(in the rows, 128 means zero)
Each named turn below is shown by a few rows before and after it. Which turns, in which order, take the first row of each later pair to the second? The first pair is answered.
z_630:
88, 131, 98, 120, 106, 93, 123, 138, 122, 90, 143, 129, 153, 113, 115, 130, 119, 103, 173, 84, 118, 144, 106, 109, 159, 138, 122, 131, 99, 127 => 121, 134, 101, 121, 111, 84, 111, 111, 82, 94, 150, 128, 113, 128, 111, 133, 111, 108, 134, 170, 158, 131, 145, 115, 113, 126, 132, 89, 126, 106
111, 117, 85, 113, 117, 95, 104, 118, 123, 129, 115, 136, 144, 102, 116, 128, 134, 104, 139, 75, 143, 155, 109, 95, 119, 131, 122, 155, 98, 137 => 140, 118, 91, 118, 119, 90, 105, 95, 90, 135, 118, 137, 109, 115, 117, 130, 118, 110, 110, 143, 175, 142, 139, 105, 82, 121, 132, 126, 123, 127
140, 124, 111, 121, 122, 81, 136, 117, 129, 154, 114, 157, 129, 106, 115, 112, 129, 137, 130, 175, 148, 121, 164, 92, 152, 110, 168, 110, 145, 168 => 139, 124, 127, 131, 118, 91, 163, 129, 146, 160, 98, 156, 145, 103, 130, 107, 118, 145, 138, 143, 127, 118, 150, 96, 165, 115, 166, 125, 149, 179
z_926:
125, 130, 141, 138, 150, 145, 148, 127, 140, 154, 127, 100, 130, 169, 148, 137, 130, 130, 127, 136, 128, 111, 111, 152, 127, 114, 135, 109, 145, 125 => 119, 124, 117, 136, 136, 118, 132, 109, 127, 149, 121, 100, 131, 167, 138, 131, 126, 108, 126, 137, 143, 102, 117, 138, 107, 113, 141, 98, 147, 129
126, 150, 119, 142, 141, 136, 145, 126, 132, 134, 147, 93, 151, 155, 145, 140, 111, 147, 139, 164, 107, 82, 127, 148, 134, 104, 140, 130, 132, 124 => 122, 145, 102, 142, 130, 117, 132, 111, 119, 132, 142, 93, 154, 153, 139, 138, 111, 133, 134, 163, 116, 73, 132, 136, 121, 103, 144, 123, 135, 127
96, 142, 98, 107, 117, 124, 99, 122, 114, 110, 158, 93, 126, 133, 113, 162, 151, 123, 140, 162, 133, 105, 139, 139, 113, 116, 125, 116, 124, 129 => 103, 149, 129, 113, 135, 158, 119, 146, 133, 117, 164, 95, 122, 139, 126, 167, 156, 147, 142, 163, 114, 117, 133, 157, 139, 119, 121, 129, 120, 122
122, 137, 140, 107, 141, 149, 117, 118, 133, 142, 150, 87, 101, 144, 157, 159, 112, 175, 134, 173, 134, 115, 149, 168, 140, 117, 156, 113, 159, 112 => 110, 133, 107, 104, 121, 116, 97, 96, 116, 134, 146, 86, 106, 141, 146, 155, 110, 148, 131, 172, 151, 105, 156, 151, 114, 115, 163, 99, 158, 118
z_698:
151, 125, 132, 146, 107, 100, 99, 111, 114, 132, 97, 146, 97, 110, 144, 101, 103, 104, 94, 179, 156, 124, 122, 117, 120, 123, 116, 99, 125, 128 => 140, 125, 121, 142, 105, 94, 86, 108, 111, 129, 106, 145, 99, 109, 139, 103, 111, 98, 100, 179, 159, 122, 122, 116, 118, 123, 117, 95, 121, 127
129, 143, 70, 132, 133, 134, 111, 128, 130, 125, 121, 137, 149, 121, 127, 142, 145, 114, 153, 119, 104, 86, 106, 126, 115, 133, 121, 103, 122, 138 => 132, 139, 80, 137, 132, 134, 121, 133, 137, 129, 109, 142, 154, 115, 132, 138, 137, 112, 153, 98, 98, 94, 102, 116, 117, 137, 121, 112, 121, 144
143, 134, 122, 124, 130, 126, 127, 115, 108, 128, 143, 142, 122, 125, 103, 147, 120, 136, 113, 141, 128, 131, 137, 126, 116, 140, 138, 103, 139, 119 => 133, 132, 114, 120, 129, 121, 115, 116, 111, 123, 146, 143, 130, 124, 100, 144, 127, 133, 119, 131, 128, 136, 134, 119, 120, 145, 139, 103, 134, 121
116, 146, 115, 136, 147, 114, 98, 114, 106, 91, 141, 113, 122, 132, 84, 148, 161, 102, 139, 154, 115, 88, 130, 118, 98, 122, 131, 94, 117, 88 => 101, 136, 109, 135, 139, 105, 94, 118, 120, 84, 128, 122, 135, 116, 81, 141, 165, 88, 147, 111, 106, 103, 115, 97, 109, 130, 129, 107, 102, 99
z_779:
110, 89, 93, 140, 128, 113, 73, 114, 125, 131, 125, 73, 138, 145, 118, 116, 130, 105, 147, 157, 124, 109, 124, 145, 91, 136, 100, 108, 101, 129 => 147, 70, 143, 153, 132, 116, 113, 113, 122, 151, 92, 96, 114, 133, 142, 96, 89, 113, 111, 152, 132, 132, 140, 128, 76, 136, 101, 112, 118, 140
109, 122, 151, 146, 137, 107, 113, 104, 78, 99, 161, 170, 130, 132, 159, 127, 100, 119, 75, 121, 146, 130, 150, 127, 108, 120, 143, 135, 99, 134 => 88, 122, 147, 147, 132, 109, 118, 116, 101, 98, 154, 166, 157, 123, 160, 127, 106, 115, 97, 74, 125, 127, 131, 125, 127, 124, 141, 154, 88, 142
106, 132, 103, 119, 150, 96, 121, 144, 146, 136, 138, 106, 142, 87, 120, 116, 140, 131, 130, 122, 135, 119, 142, 162, 148, 93, 163, 137, 115, 90 => 133, 124, 129, 123, 156, 95, 137, 137, 132, 145, 128, 121, 120, 85, 128, 107, 118, 138, 103, 147, 150, 127, 161, 156, 130, 90, 165, 129, 128, 88
128, 144, 136, 123, 131, 144, 165, 139, 142, 140, 117, 99, 155, 153, 144, 145, 132, 158, 165, 108, 99, 82, 98, 160, 137, 124, 116, 134, 132, 122 => 141, 148, 131, 119, 139, 142, 149, 126, 121, 136, 134, 97, 130, 164, 137, 152, 136, 161, 145, 167, 124, 77, 123, 166, 113, 117, 122, 107, 142, 108
Pairs:
(two turns a pair)
141, 111, 144, 161, 112, 147, 146, 134, 140, 145, 99, 156, 138, 93, 133, 108, 131, 125, 150, 79, 105, 122, 118, 129, 115, 141, 132, 115, 154, 135 => 131, 138, 131, 150, 133, 169, 128, 144, 144, 138, 143, 131, 139, 115, 124, 133, 165, 148, 166, 125, 97, 109, 116, 170, 132, 137, 128, 102, 150, 110
z_779, z_926
122, 95, 153, 129, 131, 111, 124, 115, 105, 123, 129, 159, 149, 101, 132, 76, 138, 117, 76, 109, 108, 161, 85, 82, 163, 122, 122, 128, 144, 97 => 139, 96, 163, 133, 131, 110, 133, 106, 93, 127, 124, 157, 134, 105, 136, 74, 126, 124, 63, 134, 119, 155, 98, 87, 147, 119, 126, 117, 160, 97
z_630, z_630
149, 127, 136, 187, 87, 121, 143, 98, 142, 158, 99, 80, 143, 159, 137, 140, 123, 147, 127, 139, 152, 98, 125, 120, 125, 104, 125, 135, 191, 134 => 132, 133, 103, 168, 94, 118, 98, 93, 131, 140, 134, 82, 134, 163, 109, 154, 157, 141, 127, 174, 167, 108, 132, 123, 123, 102, 124, 116, 174, 116
z_630, z_779
110, 119, 94, 103, 129, 109, 110, 111, 140, 121, 125, 108, 131, 112, 124, 148, 133, 107, 145, 121, 122, 103, 107, 126, 118, 115, 116, 106, 102, 147 => 132, 105, 131, 117, 129, 113, 139, 117, 143, 133, 93, 122, 125, 100, 143, 133, 105, 108, 126, 97, 116, 118, 111, 112, 118, 122, 113, 119, 107, 164
z_779, z_779
109, 176, 117, 113, 149, 108, 127, 130, 117, 131, 154, 99, 161, 135, 173, 166, 202, 153, 133, 123, 184, 115, 128, 153, 176, 109, 120, 149, 125, 134 => 121, 170, 114, 112, 148, 96, 115, 113, 94, 133, 155, 106, 140, 140, 170, 163, 196, 146, 114, 151, 205, 119, 145, 147, 153, 102, 125, 132, 133, 129
z_698, z_630
120, 134, 131, 110, 150, 125, 112, 140, 127, 128, 157, 133, 116, 127, 95, 132, 147, 134, 113, 177, 146, 132, 133, 138, 121, 131, 132, 109, 112, 104 => 143, 131, 155, 126, 149, 128, 143, 134, 120, 144, 134, 133, 109, 129, 114, 123, 115, 139, 100, 177, 148, 124, 143, 140, 106, 127, 134, 111, 135, 115
z_698, z_630
106, 148, 106, 122, 115, 139, 120, 134, 140, 122, 124, 120, 160, 134, 123, 129, 137, 128, 159, 101, 111, 104, 109, 140, 138, 126, 124, 137, 128, 138 => 142, 147, 151, 138, 124, 152, 155, 131, 134, 138, 108, 126, 140, 139, 145, 124, 108, 149, 132, 126, 115, 101, 124, 150, 127, 121, 128, 134, 153, 140
z_779, z_630
159, 105, 128, 127, 115, 85, 166, 143, 112, 118, 96, 142, 130, 93, 90, 85, 86, 133, 89, 90, 141, 152, 130, 95, 101, 131, 93, 117, 133, 156 => 111, 132, 85, 120, 114, 90, 149, 155, 138, 102, 115, 109, 174, 105, 84, 106, 119, 132, 143, 61, 106, 121, 94, 121, 133, 130, 89, 133, 121, 157
z_698, z_779
114, 75, 109, 145, 117, 131, 125, 116, 137, 122, 96, 144, 110, 131, 128, 128, 132, 115, 155, 104, 128, 134, 126, 109, 112, 148, 127, 122, 137, 162 => 127, 75, 116, 146, 119, 130, 131, 111, 125, 127, 93, 142, 98, 136, 129, 129, 123, 120, 144, 125, 139, 129, 136, 112, 100, 143, 131, 114, 148, 160
z_630, z_630
126, 146, 106, 139, 128, 128, 132, 126, 117, 119, 128, 96, 139, 138, 129, 139, 131, 118, 148, 144, 121, 93, 113, 151, 133, 124, 125, 128, 141, 125 => 124, 144, 102, 137, 124, 120, 124, 120, 112, 118, 129, 100, 136, 137, 124, 137, 134, 109, 142, 147, 128, 94, 117, 147, 128, 123, 126, 119, 141, 122
z_698, z_630
143, 128, 110, 114, 97, 104, 107, 144, 120, 124, 125, 119, 148, 116, 105, 128, 119, 139, 126, 148, 138, 93, 127, 143, 136, 94, 148, 87, 139, 141 => 139, 115, 127, 118, 97, 109, 124, 157, 140, 129, 105, 133, 158, 99, 116, 116, 111, 137, 127, 96, 123, 115, 111, 122, 157, 101, 141, 108, 128, 154
z_779, z_630
112, 151, 106, 132, 132, 143, 142, 128, 133, 126, 133, 95, 150, 155, 131, 153, 138, 133, 154, 132, 115, 81, 115, 173, 130, 118, 130, 130, 141, 128 => 147, 137, 129, 135, 138, 138, 148, 116, 106, 134, 123, 115, 110, 153, 137, 144, 117, 137, 111, 175, 145, 101, 144, 160, 101, 114, 133, 110, 157, 123
z_698, z_779
140, 180, 64, 100, 116, 113, 101, 104, 145, 119, 158, 125, 100, 155, 108, 116, 170, 94, 103, 149, 157, 112, 144, 116, 138, 167, 115, 103, 154, 135 => 144, 182, 113, 105, 141, 161, 136, 145, 184, 127, 159, 138, 110, 144, 126, 115, 174, 126, 112, 106, 117, 145, 121, 127, 192, 177, 100, 141, 138, 140
z_698, z_926
127, 157, 99, 124, 129, 60, 130, 78, 103, 117, 119, 111, 145, 159, 110, 140, 109, 126, 108, 182, 135, 69, 139, 135, 76, 115, 143, 106, 186, 100 => 135, 153, 123, 139, 123, 66, 168, 87, 119, 128, 86, 107, 162, 154, 133, 130, 82, 134, 114, 139, 115, 59, 124, 135, 86, 115, 142, 129, 197, 120
z_698, z_630
125, 126, 117, 140, 149, 161, 88, 129, 132, 125, 145, 151, 88, 117, 115, 143, 154, 113, 94, 156, 150, 174, 144, 136, 125, 140, 76, 127, 110, 131 => 132, 127, 149, 160, 149, 180, 140, 149, 158, 139, 114, 147, 108, 111, 142, 135, 131, 126, 106, 102, 119, 170, 125, 143, 148, 146, 68, 157, 120, 149
z_630, z_630
95, 136, 71, 115, 113, 115, 83, 126, 130, 112, 137, 102, 147, 144, 105, 140, 157, 107, 156, 131, 131, 94, 127, 143, 114, 130, 139, 111, 120, 127 => 130, 137, 126, 145, 114, 136, 161, 137, 142, 139, 91, 94, 154, 146, 146, 129, 107, 133, 152, 105, 109, 74, 122, 159, 117, 124, 139, 136, 155, 147
z_630, z_630
123, 82, 165, 120, 112, 101, 105, 131, 55, 102, 139, 122, 125, 121, 126, 101, 144, 120, 77, 110, 139, 179, 154, 99, 101, 114, 159, 114, 122, 101 => 123, 79, 187, 135, 110, 114, 138, 145, 80, 113, 114, 121, 145, 114, 147, 94, 128, 127, 92, 63, 109, 176, 134, 101, 121, 118, 155, 141, 124, 118
z_779, z_698
119, 112, 115, 137, 112, 99, 99, 108, 115, 117, 121, 146, 126, 91, 110, 116, 124, 93, 124, 100, 156, 146, 127, 85, 103, 131, 129, 127, 102, 133 => 134, 126, 136, 125, 139, 130, 88, 122, 110, 117, 160, 148, 95, 105, 106, 129, 145, 126, 110, 160, 161, 164, 142, 111, 113, 127, 122, 115, 98, 108
z_926, z_630
124, 124, 137, 126, 131, 130, 142, 120, 147, 140, 116, 124, 137, 127, 140, 126, 120, 133, 145, 109, 123, 132, 126, 109, 134, 119, 107, 135, 125, 132 => 114, 124, 124, 119, 131, 126, 126, 123, 148, 131, 131, 125, 140, 127, 130, 131, 136, 130, 151, 113, 124, 137, 123, 108, 138, 120, 107, 131, 115, 126
z_698, z_630
146, 134, 150, 131, 152, 145, 165, 141, 123, 125, 105, 116, 98, 115, 137, 131, 133, 161, 104, 137, 146, 135, 120, 120, 125, 112, 153, 134, 144, 162 => 120, 124, 106, 127, 126, 112, 141, 130, 121, 113, 93, 115, 122, 105, 124, 126, 138, 124, 122, 97, 149, 125, 110, 96, 118, 115, 155, 135, 132, 173
z_926, z_779
146, 140, 152, 130, 135, 144, 172, 136, 116, 146, 115, 99, 137, 152, 157, 137, 105, 152, 129, 162, 134, 86, 131, 161, 116, 119, 126, 114, 160, 119 => 125, 145, 123, 110, 142, 141, 126, 134, 110, 128, 154, 99, 133, 156, 133, 149, 141, 145, 135, 191, 144, 97, 134, 162, 120, 117, 127, 99, 140, 101
z_630, z_779
119, 131, 184, 136, 155, 111, 99, 165, 116, 141, 89, 148, 121, 123, 180, 117, 142, 125, 150, 165, 118, 164, 120, 133, 127, 117, 170, 153, 142, 159 => 109, 136, 180, 130, 157, 116, 95, 172, 122, 137, 99, 144, 130, 122, 177, 120, 150, 128, 162, 156, 109, 164, 113, 138, 138, 119, 167, 158, 137, 158
z_698, z_630
106, 113, 113, 122, 122, 109, 89, 121, 112, 108, 129, 140, 127, 105, 117, 130, 143, 99, 118, 120, 130, 142, 131, 100, 107, 122, 139, 115, 116, 130 => 133, 116, 135, 132, 125, 112, 110, 107, 100, 121, 118, 134, 111, 117, 130, 128, 120, 114, 104, 157, 139, 125, 146, 115, 89, 117, 147, 104, 142, 129
z_630, z_698
128, 105, 93, 156, 111, 126, 102, 110, 108, 105, 118, 111, 139, 107, 130, 164, 140, 94, 81, 109, 163, 134, 140, 115, 103, 123, 124, 133, 101, 126 => 122, 103, 95, 157, 106, 126, 109, 115, 115, 106, 112, 111, 149, 104, 131, 163, 137, 92, 87, 89, 154, 135, 136, 114, 109, 125, 123, 141, 95, 133
z_779, z_779
136, 123, 135, 140, 136, 137, 145, 105, 124, 150, 89, 119, 112, 131, 129, 131, 108, 127, 130, 141, 125, 100, 122, 130, 113, 142, 140, 139, 164, 127 => 122, 133, 112, 132, 136, 133, 124, 101, 123, 141, 110, 108, 118, 139, 118, 142, 128, 126, 142, 153, 128, 89, 116, 139, 114, 137, 140, 132, 160, 116
z_779, z_779
138, 146, 112, 126, 133, 122, 108, 109, 125, 94, 144, 141, 129, 119, 102, 130, 135, 126, 123, 138, 153, 156, 155, 104, 132, 120, 129, 111, 132, 107 => 158, 136, 145, 138, 132, 130, 143, 116, 130, 107, 120, 152, 128, 112, 121, 119, 111, 136, 112, 118, 146, 164, 154, 98, 133, 126, 130, 124, 144, 122
z_779, z_698
117, 157, 114, 117, 144, 145, 112, 146, 141, 118, 173, 118, 133, 139, 123, 145, 151, 136, 136, 154, 113, 126, 127, 152, 147, 125, 131, 118, 119, 110 => 149, 137, 147, 123, 143, 141, 123, 135, 124, 129, 155, 144, 101, 130, 130, 132, 126, 135, 98, 173, 139, 147, 151, 134, 123, 127, 134, 107, 129, 113
z_698, z_779
103, 141, 117, 126, 128, 143, 132, 147, 151, 131, 151, 95, 157, 143, 138, 149, 148, 142, 169, 114, 94, 94, 106, 165, 150, 133, 130, 134, 118, 128 => 136, 136, 161, 139, 138, 157, 169, 151, 148, 146, 128, 106, 140, 142, 158, 141, 120, 158, 148, 118, 93, 105, 118, 165, 149, 133, 131, 143, 133, 132
z_779, z_630
107, 126, 119, 137, 138, 145, 122, 124, 141, 124, 136, 99, 130, 141, 134, 117, 136, 136, 135, 158, 131, 97, 123, 141, 123, 123, 126, 133, 135, 125 => 110, 111, 109, 134, 123, 122, 116, 105, 127, 122, 117, 112, 128, 129, 128, 103, 121, 113, 125, 144, 145, 103, 128, 118, 103, 126, 129, 124, 137, 135
z_779, z_926
